In the data rows, the value 128 means zero.
Here are some points, one per row:
Array([112, 55, 54, 184, 74, 152, 148, 96, 110, 141, 78, 176, 147,
       154, 131, 191, 148, 173, 147, 142, 42, 131, 124, 119, 201, 192,
       168, 170, 113, 179, 124, 88, 206])
Array([119, 183, 113, 52, 165, 69, 137, 172, 118, 47, 125, 76, 143,
       108, 255, 96, 140, 96, 138, 141, 148, 111, 119, 116, 66, 28,
       169, 153, 137, 113, 134, 89, 117])
Array([141, 103, 185, 119, 124, 106, 70, 141, 124, 212, 135, 110, 98,
       75, 87, 153, 198, 91, 89, 148, 83, 144, 175, 106, 142, 137,
       183, 71, 179, 138, 111, 146, 134])
Array([108, 102, 121, 78, 124, 122, 154, 88, 180, 125, 119, 189, 171,
       151, 55, 119, 145, 192, 117, 178, 134, 182, 110, 24, 197, 163,
       110, 88, 118, 173, 159, 122, 121])
Array([178, 110, 143, 117, 116, 153, 127, 149, 109, 145, 93, 134, 77,
       91, 143, 47, 148, 112, 145, 112, 59, 134, 161, 165, 57, 94,
       136, 141, 127, 166, 196, 131, 98])
Array([129, 117, 99, 164, 115, 166, 150, 114, 107, 119, 153, 165, 124,
       119, 121, 124, 119, 163, 77, 122, 104, 88, 134, 120, 103, 112,
       67, 117, 196, 59, 77, 182, 160])
Array([140, 122, 151, 101, 58, 83, 163, 100, 139, 78, 139, 149, 171,
       153, 116, 118, 231, 134, 100, 147, 197, 102, 181, 72, 133, 242,
       120, 126, 101, 154, 150, 151, 89])
Array([143, 152, 151, 156, 101, 57, 130, 92, 145, 98, 109, 168, 127,
       146, 146, 156, 106, 149, 92, 167, 78, 120, 128, 131, 117, 147,
       111, 28, 93, 146, 116, 126, 151])
Array([158, 131, 112, 182, 129, 127, 124, 133, 124, 130, 114, 175, 153,
       133, 129, 120, 136, 160, 96, 93, 196, 113, 157, 116, 174, 130,
       72, 87, 135, 38, 119, 104, 122])
Array([142, 71, 152, 156, 147, 67, 132, 91, 132, 180, 124, 115, 158,
       124, 96, 160, 138, 60, 91, 203, 180, 148, 80, 170, 128, 77,
       121, 90, 127, 130, 131, 155, 106])
Array([130, 128, 178, 159, 147, 200, 87, 159, 124, 110, 167, 117, 148,
       174, 121, 58, 106, 141, 152, 164, 93, 123, 102, 220, 143, 36,
       167, 162, 86, 111, 138, 130, 138])
Array([153, 138, 130, 53, 169, 112, 182, 117, 63, 75, 150, 114, 161,
       66, 153, 157, 53, 98, 154, 85, 55, 189, 145, 193, 218, 88,
       122, 46, 146, 115, 88, 116, 116])
Array([141, 119, 142, 38, 230, 47, 152, 174, 119, 138, 128, 150, 61,
       183, 92, 158, 146, 141, 122, 144, 141, 87, 146, 102, 108, 124,
       66, 126, 88, 85, 109, 122, 120])
Array([102, 70, 152, 184, 93, 174, 148, 161, 84, 103, 151, 131, 117,
       135, 114, 132, 182, 197, 174, 112, 85, 209, 37, 56, 122, 161,
       96, 203, 139, 139, 113, 107, 80])
Array([164, 152, 77, 148, 97, 133, 54, 133, 107, 178, 149, 142, 150,
       93, 145, 82, 121, 175, 190, 122, 158, 175, 129, 166, 162, 71,
       137, 166, 119, 153, 143, 172, 155])
Array([164, 150, 77, 156, 113, 149, 50, 154, 180, 176, 144, 55, 47,
       113, 90, 66, 141, 111, 141, 111, 88, 149, 115, 120, 200, 131,
       157, 127, 64, 122, 110, 118, 154])
Array([165, 216, 114, 147, 123, 184, 114, 86, 113, 58, 64, 47, 108,
       85, 218, 121, 123, 185, 142, 167, 189, 98, 134, 146, 116, 226,
       176, 161, 169, 114, 146, 105, 123])
Array([135, 83, 128, 131, 177, 118, 144, 129, 134, 168, 112, 177, 115,
       140, 106, 129, 88, 96, 203, 128, 176, 108, 186, 50, 121, 97,
       161, 61, 86, 84, 135, 111, 109])
Array([70, 156, 139, 143, 117, 63, 180, 81, 137, 143, 119, 196, 158,
       135, 81, 69, 179, 87, 141, 181, 182, 180, 159, 72, 144, 233,
       66, 178, 129, 154, 115, 76, 126])
Array([110, 144, 127, 140, 126, 174, 100, 114, 183, 187, 111, 89, 142,
       87, 155, 170, 116, 125, 95, 102, 210, 105, 171, 204, 123, 85,
       31, 23, 208, 129, 100, 73, 119])
Array([106, 90, 110, 161, 171, 119, 103, 114, 116, 140, 179, 129, 51,
       195, 179, 74, 115, 89, 128, 116, 104, 97, 138, 210, 168, 83,
       163, 170, 199, 196, 116, 143, 103])
Array([138, 61, 79, 135, 77, 97, 178, 34, 101, 121, 195, 173, 42,
       130, 68, 144, 134, 143, 165, 151, 160, 208, 90, 97, 112, 160,
       99, 174, 102, 140, 159, 123, 217])
Array([151, 103, 150, 126, 30, 152, 93, 137, 129, 133, 159, 84, 89,
       145, 153, 73, 116, 91, 113, 121, 95, 172, 159, 92, 145, 97,
       152, 196, 194, 145, 95, 141, 138])
Array([94, 48, 58, 83, 87, 165, 110, 69, 86, 48, 56, 176, 128,
       102, 153, 199, 110, 157, 83, 144, 130, 86, 57, 177, 139, 240,
       181, 162, 91, 116, 132, 78, 82])
Array([84, 169, 148, 135, 130, 128, 119, 173, 174, 137, 54, 108, 151,
       189, 107, 157, 140, 105, 172, 76, 90, 159, 136, 220, 103, 169,
       162, 116, 147, 39, 91, 189, 162])
Array([152, 120, 82, 166, 157, 119, 101, 113, 219, 91, 184, 119, 154,
       117, 115, 124, 136, 135, 158, 65, 96, 164, 107, 110, 139, 134,
       133, 134, 98, 133, 111, 170, 135])
Array([177, 125, 130, 71, 179, 149, 177, 40, 84, 203, 139, 110, 208,
       164, 160, 112, 138, 93, 83, 85, 109, 178, 101, 33, 88, 152,
       116, 63, 101, 126, 116, 103, 208])
Array([124, 109, 172, 114, 129, 184, 119, 148, 166, 119, 147, 123, 81,
       139, 136, 110, 135, 106, 179, 205, 84, 132, 196, 114, 73, 67,
       132, 219, 85, 187, 105, 137, 95])
Array([70, 178, 159, 108, 146, 183, 138, 221, 206, 117, 122, 86, 167,
       107, 173, 178, 36, 112, 56, 118, 243, 92, 130, 164, 92, 156,
       91, 51, 65, 52, 152, 229, 129])
Array([131, 255, 68, 83, 133, 159, 67, 159, 109, 57, 138, 121, 116,
       149, 151, 175, 121, 67, 123, 141, 148, 123, 108, 84, 61, 84,
       158, 191, 203, 117, 161, 99, 76])
Array([105, 173, 133, 134, 115, 135, 159, 255, 195, 210, 188, 124, 150,
       130, 174, 190, 80, 154, 118, 84, 131, 45, 119, 218, 96, 154,
       100, 87, 178, 108, 145, 171, 110])
Array([124, 75, 197, 74, 144, 87, 125, 133, 111, 77, 93, 145, 200,
       111, 80, 146, 156, 169, 119, 148, 150, 88, 121, 66, 135, 157,
       105, 108, 137, 178, 145, 92, 184])
Array([90, 206, 101, 95, 156, 69, 169, 148, 107, 108, 139, 72, 105,
       93, 139, 109, 109, 144, 43, 115, 193, 143, 141, 168, 60, 70,
       223, 193, 125, 135, 130, 77, 86])
Array([118, 117, 220, 152, 145, 81, 141, 121, 139, 164, 135, 153, 89,
       138, 117, 162, 118, 106, 121, 90, 159, 148, 147, 83, 136, 99,
       89, 135, 65, 105, 194, 111, 126])
Array([112, 75, 94, 206, 108, 155, 128, 82, 0, 130, 118, 40, 147,
       187, 60, 89, 116, 146, 213, 103, 12, 75, 97, 101, 127, 94,
       122, 160, 109, 171, 159, 153, 91])
Array([128, 164, 161, 158, 155, 170, 136, 174, 145, 141, 78, 170, 153,
       46, 78, 140, 84, 105, 126, 77, 109, 2, 67, 202, 159, 118,
       147, 126, 149, 161, 81, 170, 122])
There is one direction along which these points spread out most. Take the direction at right angles to it along which they spread out most. Go by this last direction. How many in every 100 of the points above lie lower along it than each point below? Answers are rounded to whole numbers. More than half of the points above lie lower than the first one.
Array([151, 103, 150, 126, 30, 152, 93, 137, 129, 133, 159, 84, 89,
       145, 153, 73, 116, 91, 113, 121, 95, 172, 159, 92, 145, 97,
       152, 196, 194, 145, 95, 141, 138]) 89
Array([110, 144, 127, 140, 126, 174, 100, 114, 183, 187, 111, 89, 142,
       87, 155, 170, 116, 125, 95, 102, 210, 105, 171, 204, 123, 85,
       31, 23, 208, 129, 100, 73, 119]) 22
Array([130, 128, 178, 159, 147, 200, 87, 159, 124, 110, 167, 117, 148,
       174, 121, 58, 106, 141, 152, 164, 93, 123, 102, 220, 143, 36,
       167, 162, 86, 111, 138, 130, 138]) 92
Array([128, 164, 161, 158, 155, 170, 136, 174, 145, 141, 78, 170, 153,
       46, 78, 140, 84, 105, 126, 77, 109, 2, 67, 202, 159, 118,
       147, 126, 149, 161, 81, 170, 122]) 56
Array([141, 103, 185, 119, 124, 106, 70, 141, 124, 212, 135, 110, 98,
       75, 87, 153, 198, 91, 89, 148, 83, 144, 175, 106, 142, 137,
       183, 71, 179, 138, 111, 146, 134]) 47
Array([177, 125, 130, 71, 179, 149, 177, 40, 84, 203, 139, 110, 208,
       164, 160, 112, 138, 93, 83, 85, 109, 178, 101, 33, 88, 152,
       116, 63, 101, 126, 116, 103, 208]) 17
Array([153, 138, 130, 53, 169, 112, 182, 117, 63, 75, 150, 114, 161,
       66, 153, 157, 53, 98, 154, 85, 55, 189, 145, 193, 218, 88,
       122, 46, 146, 115, 88, 116, 116]) 53
Array([143, 152, 151, 156, 101, 57, 130, 92, 145, 98, 109, 168, 127,
       146, 146, 156, 106, 149, 92, 167, 78, 120, 128, 131, 117, 147,
       111, 28, 93, 146, 116, 126, 151]) 25
Array([119, 183, 113, 52, 165, 69, 137, 172, 118, 47, 125, 76, 143,
       108, 255, 96, 140, 96, 138, 141, 148, 111, 119, 116, 66, 28,
       169, 153, 137, 113, 134, 89, 117]) 69
Array([118, 117, 220, 152, 145, 81, 141, 121, 139, 164, 135, 153, 89,
       138, 117, 162, 118, 106, 121, 90, 159, 148, 147, 83, 136, 99,
       89, 135, 65, 105, 194, 111, 126]) 28
